grid = 0,-25,-43,28,1,-40,8,-22,-30
The third entry from the left: -43
The second entry from the right is -22
Which number is the 3rd entry from the right?
Answer: 8

Read these off the array that follows.
1) Give the entry just right of -45.3.
2) Give the entry just right of the centre entry.
3) Give the entry just right of 6.4.
4) Give the entry just right of the largest entry.
5) Give the entry just right of 1.7.
array([[ -12.1,   -5.7,   27.6,   19.9,  -21.6,  -44.9,   40.7,    3.0,
         -19.9,  -65.3,    7.9,  -63.2,  -20.3,    1.5,  -34.4],
       [   4.2,  -22.3,   35.3,  -69.3,  -89.3,  -13.7,  189.0,  -24.0,
         -10.9,   28.8,   32.2,   15.6,    4.6,  -45.6,   30.3],
       [ -52.6,   22.9,    7.6, -107.7,   20.9,   47.9,   -4.3,  -23.3,
         -11.2,   -0.5,   20.4,  -27.4,    1.3,  -16.5,  -18.5],
       [  20.4,  124.2,   22.5,    6.4, -128.0,   -1.7,   13.4,  -32.8,
           5.8,    8.4,   20.5,   36.9,   -2.3,   -0.9,   25.7],
       [  16.7,  -19.5,   28.3,  -41.7,   13.8,   30.1,  -43.6,  -13.2,
         -53.0,    3.9,   14.4,   45.6,  -31.6,    1.4,   16.6],
       [  11.8,   40.5,   19.4,   80.0,  -15.0,   11.0,  -14.9,    8.7,
           1.7,  -22.5,   36.8,  -69.2,    1.3,   10.7,   20.4],
       [  25.9,   17.9,  -17.4,    2.3,   67.7,  -31.0,   40.2,   40.1,
           1.9,  -46.8,  -66.2,  -37.5,   -2.8,   -0.6,  -20.7],
       [  47.7,  -32.3,  -19.6,  115.7,    8.3,  -32.9,  -27.9,   30.7,
          -6.2,  -83.9,  -59.2,   12.6,  -40.8,  114.2,   10.6],
       [ -35.1,  -52.2,  -35.2, -284.1,   24.4,   -3.6,  -83.9,   16.4,
          10.1,   38.3,  -19.0,    0.6,   41.5,   25.3,   23.6],
       [ -45.3,   68.7,  -47.9,  -58.4,   15.5,   47.9,  -29.1,  -42.1,
           3.6,  -46.4,  -15.3,  -34.0,  -31.4,    8.9,   57.0],
       [ -10.6, -100.3,  -11.3,  154.4,  -25.9,   47.4,   -0.8,   34.8,
          36.4,  -16.6,  -62.7,  -47.3,    8.8,   44.4,    6.8]])
1) 68.7
2) 1.7
3) -128.0
4) -24.0
5) -22.5

a = ((5562, 8919, 4883, 3394, 7605, 8978, 3578, 6685, 9549, 6040, 4678, 4358, 4995, 6176, 7103, 1749), (5719, 5495, 6891, 3751, 5071, 5288, 4038, 6843, 4342, 5012, 3054, 2754, 4416, 6101, 5179, 6569), (5582, 4498, 5570, 2042, 5421, 7894, 2476, 5724, 4742, 7926, 3770, 3686, 3108, 8432, 5414, 3474), (5748, 7371, 3776, 5444, 5175, 1079, 5130, 6299, 7337, 4698, 5868, 4784, 5376, 5152, 5248, 3860))
Give the second largest entry.
8978
The entry just right of 6101 -> 5179
The 1st entry in reading order: 5562
Give the entry just left of 3054.
5012
Give the entry just left of 5179.
6101
Give the entry just left of 6176.
4995
The entry just right of the largest entry: 6040
The entry just right of 6176 -> 7103
The entry just right of 5288: 4038
Give the entry just right of the smallest entry.
5130
The entry just right of 5444: 5175
The maximum: 9549
The second smallest entry is 1749
Give the entry just right of 4742.
7926
Give the entry just left of the largest entry.
6685
The entry just left of 5288 -> 5071
